Some points:
< 14  49 -49  -6  47  -2  10 -12 -20  27  40  13  17  23 -94 -26 -15 -54  86
  36 -66 -28 103   1  34  41  12  38 -75  93 -97 -10  -4 -37  35   4  30 -89
 -20 -45   3  77 -38  28 108  54 -14 -29>
<-20 -89  32  -5  42 -57 -19  15 -72  29  -5   5 -38  27   9  56  19  30 -45
 -36 -64  -8   0  13 -17  14  10 -75  58   8   3  -3  70 -55 -55  28   7  21
   2   9 -58  -7   1  45   7 -39  83  88>
<-13  19   2 -52 -79 -20  33  46   8 -33  13 -80 -11 -17   2 -82 -65  -3 -22
  -1 -29 -10  -7  -8 -25 -49 -12 -70 -25  29  12  27  -5  66 -39 -66  31 -29
 -18 -56 -40   0  40   4  47 -26  29   0>
<  -4  -52   16  -33   32   33   17  -48    0   32   30  -11  -19  -15  -44
  -43   70   35   -2  -38   -6   22   62    6   49   13  -71   12  -12    4
  -37   31 -115   62   53   54  -11   61   33   -2   34    4   34  -23   14
   23   71   53>
<   6   27  -63  -24   64   47   29   15  -44  -41  -60  -46  -58  -35    5
    4  -12   50  -10   18  -10   30  -30   93  -37   30   -2  -10   30   24
   14  -40   -8  -15  -31   56  -87  -15  -11 -127    1  -64    5  -17  -10
    2  -13   16>
< 16   0   1  31  11 -57  49 -31  49  -9 -38   0 -77  52 -54  33  34 -54 -37
  25  21  42 -51  39  92  51  18  26  -9 -47   7 -32  -4 -26  -4 -41 110  16
 -37 -26 -87  -1 -74  -4 -15  12 -36  37>
< -37   30   67   38   11   13  -12  -34    5    7   -2   37  -36  -14   18
   -2   36   47  -54   43  -46  -11  -35   14  -44  -21  -87   45   20   17
  -24   14   27  -55   21  -68  -69   -4 -127   30   54    8   96   19  -62
   -7  -13  -36>
< 32  65  -5  -7   3  35 -63 -14  98 -56 -17 122  12 -41   2 -46   0 -43  63
 -47  50   4  -5   3 -52  19  53 -28  12   5 -24  18 -31 -12 -26  89  44 -59
 -39  34 -29  60 -18 -16  66  10  -6 -26>
< 39 -58  31 -31   9 -25 -60  46   0  11 -25 -50 -64  23   0  18 -10 -81  98
  11 -12 -24  47  40 -60 -24  21  29 -48   6 -14 -16 -38  12 -64 -27  -7  70
  31   9  35 -29  -4  16 -70 -16  13 -39>
< -23   -5  -32  -20  -71   30    5  -55    0  -14   25   35   30  -22   24
   31    4  -11   23 -118  -35  -26  -40   -9  -51   41  -20   81  -85   -2
   12  -20  -10  -26   43  -47  -20  -31   50    2  -60  -70    7   -2   59
   -7   22  -36>
<   7  -30  -48   22 -127   -9   -1  -32  -19   10  -56   -5  -24   22   61
   53    0   49  -34   -2   -6    6   10   33   65  -25   43   14    6    6
   11  -30   41  -12   -7   14  -11  -59    9   31   33   70   31   -6  -41
    8  -14   16>
< -15   15   36   48    5   40  -96  -10  -28   29    0   -9  -40   -2    6
    0  -22   55   -5    3   -6   26  -10 -127   10    4    9    7    0   20
   84  -67  -19  -37  -17  -36  -21   23   14   -8  -16   46  -92    8  -32
    1   27   56>
< 29 -16  27  26  13 -90  -5   3  49  28 -68   4  34 -18  -4 -69  15  38 -79
  17 -17  -9 -84  29 -59 -41 101  12  -6  -5  52  23 -36   5  70 -24 -53 -34
  47   9 -10   9   2  50  45  90 -16  10>
<  -1   72   46  -79  -22  -79  -18   12    7  -45   31  -36   34    9   19
    3  -25   30  -40  -23  -37   15   37   42  -51   47  -23   -1  -24  -22
   14  -41   19   33   58   56   23   16   -9   42   11   26 -103    8  -64
  -22   18    9>
< 30 -38 -12  39  53 102 -21  11  44   8  76  58  78  -8  17  77 -17   8 -20
  76  38   7   5  60   0 -14   1 -12 -24  -6  -1  -1 -30 110 -21 -48  84 -20
 -64  -1 -19  35 -71  51  56  -2  47  15>
< -13   -4   -8  -49  -86   40  -26   89  -61   -5  -12   31  -16  -32   -5
  -31   78   33  -18   -1   11  -62  -52  -70   16   63   37    8   11   36
   10   -1   23   -5   32  -21   -5   50  -11  -20   65  -11   43 -103  -30
  -59   12  -23>
< 15   9  31 -18  33  37  44 -84 -75  25   6 -50  37 -18   4 -63 -13  39  16
  -4  84 -23  29  54 -44  49  45 -18 115  11 -24  17 -48 -37 -38 -72  25 -23
  54  48  66  -7   5   7 -34 -11   8 -70>
<   9   39   33    5   -3   39  -42    3   21  -44  -14  -65   -8   -1   50
   34   42  -41   10   17   43  -35   17    1   86  -23   -3  -66   42 -107
  -71  104  -11  -11   26  -23  -74  -52    6    2   24  -46   -7   12   53
   25  -32   46>
<-54  59  10   6  10 -35   8  -6  17  59  17 -20 -43  -6  17  58 -37  -6 -29
  57 -26  59 -53   7  -9 -31 -20  13  50  45   7  59  -2   1   1  34  69  34
 113  -1  18 -58  38 -38   7 -96 -52  58>
<-18 -79 -37 -24 -23 -53 -30 -39  30  45   2 -32  23 -38 -40 -14 -29 -56 -40
  11  54  14  10  -9 -11 -16 -59  17 -13  10  44  66 127  11 -27  19  24  -7
   8 -12   7 -18 -69 -32 -28  16  -5  13>
< 39  -9  32  20  27 -15   0  59 -21 -42  30 -11  39 127 -71  17 -29  31  74
 -80  53  27 -25 -36  -9 -39 -31 -14 -66  34   9 -34  24  -3  33  12 -26 -47
 -26  18  45  -8  40 -76   6  10  -9 -20>
< 40  12  16 -70  24  -8  26  29   2 -13  21  30 -11 -48  18  21  29  30  -5
  12  25  58  34 -87  36  -5  13  62  84 -10 -20 -62  55  59   4 -23 -51 -35
  42  49 -39  -7 118  22 -41  22   0 -52>
<-20  11 -47  88  56 -19  39  -6  55   1 -45 -17  38 -74 -29  35  -5  22 -27
 -57   1 -29  45 -42  18 -52  22 -32  46 -31   9 -12  15  33   9 -21  25  86
 -69  36  14 -10  45  -4  16 -24 -62  16>
< -21    2  -29  -10  -13   24   23   36   -9   -1   23   18   -2  -13   20
  -23  -58    7   14   51   22  -10    7   28   69  -28  -22   -8  -49    0
   38   44  -24  -39  -47   77  -27   71  -22   98 -127  -20  -29  -10   -2
    6  -64  -45>
<-56 -50  -1  46  51  33  39  14 -10 -71  17  37  35  67  67 -16 -31 -30  41
  10 -66 -54   9  -5  31  -1  -9  66  71 -73  -4  14 -33  -2 -15  57   3  76
  41 -35  90  -4  18  23  -9  49 -16 -22>
<  19   20  -48   59  -26   -5   68   -8  -23   63    8   41   68    5    3
  -27   41 -123   43   22   24   17  -21  -29  -37   -3  -27  -94 -109  -45
   -8  -47  -16  -19    8   17  -12  -20   24  -38  -11   24  -19   39  -43
  -20   24  -33>
These points spread out most along one direction. How far along it is each point below, from 0 to 99? 50 is the average, and the first point above lies past it. One standard deviation of the points above along it is 16.
<  -1   72   46  -79  -22  -79  -18   12    7  -45   31  -36   34    9   19
    3  -25   30  -40  -23  -37   15   37   42  -51   47  -23   -1  -24  -22
   14  -41   19   33   58   56   23   16   -9   42   11   26 -103    8  -64
  -22   18    9> 51
<  -4  -52   16  -33   32   33   17  -48    0   32   30  -11  -19  -15  -44
  -43   70   35   -2  -38   -6   22   62    6   49   13  -71   12  -12    4
  -37   31 -115   62   53   54  -11   61   33   -2   34    4   34  -23   14
   23   71   53> 49
<-20  11 -47  88  56 -19  39  -6  55   1 -45 -17  38 -74 -29  35  -5  22 -27
 -57   1 -29  45 -42  18 -52  22 -32  46 -31   9 -12  15  33   9 -21  25  86
 -69  36  14 -10  45  -4  16 -24 -62  16> 42
< -15   15   36   48    5   40  -96  -10  -28   29    0   -9  -40   -2    6
    0  -22   55   -5    3   -6   26  -10 -127   10    4    9    7    0   20
   84  -67  -19  -37  -17  -36  -21   23   14   -8  -16   46  -92    8  -32
    1   27   56> 43
< -21    2  -29  -10  -13   24   23   36   -9   -1   23   18   -2  -13   20
  -23  -58    7   14   51   22  -10    7   28   69  -28  -22   -8  -49    0
   38   44  -24  -39  -47   77  -27   71  -22   98 -127  -20  -29  -10   -2
    6  -64  -45> 56
<   6   27  -63  -24   64   47   29   15  -44  -41  -60  -46  -58  -35    5
    4  -12   50  -10   18  -10   30  -30   93  -37   30   -2  -10   30   24
   14  -40   -8  -15  -31   56  -87  -15  -11 -127    1  -64    5  -17  -10
    2  -13   16> 37
< -37   30   67   38   11   13  -12  -34    5    7   -2   37  -36  -14   18
   -2   36   47  -54   43  -46  -11  -35   14  -44  -21  -87   45   20   17
  -24   14   27  -55   21  -68  -69   -4 -127   30   54    8   96   19  -62
   -7  -13  -36> 28
< 39  -9  32  20  27 -15   0  59 -21 -42  30 -11  39 127 -71  17 -29  31  74
 -80  53  27 -25 -36  -9 -39 -31 -14 -66  34   9 -34  24  -3  33  12 -26 -47
 -26  18  45  -8  40 -76   6  10  -9 -20> 58
< 32  65  -5  -7   3  35 -63 -14  98 -56 -17 122  12 -41   2 -46   0 -43  63
 -47  50   4  -5   3 -52  19  53 -28  12   5 -24  18 -31 -12 -26  89  44 -59
 -39  34 -29  60 -18 -16  66  10  -6 -26> 79
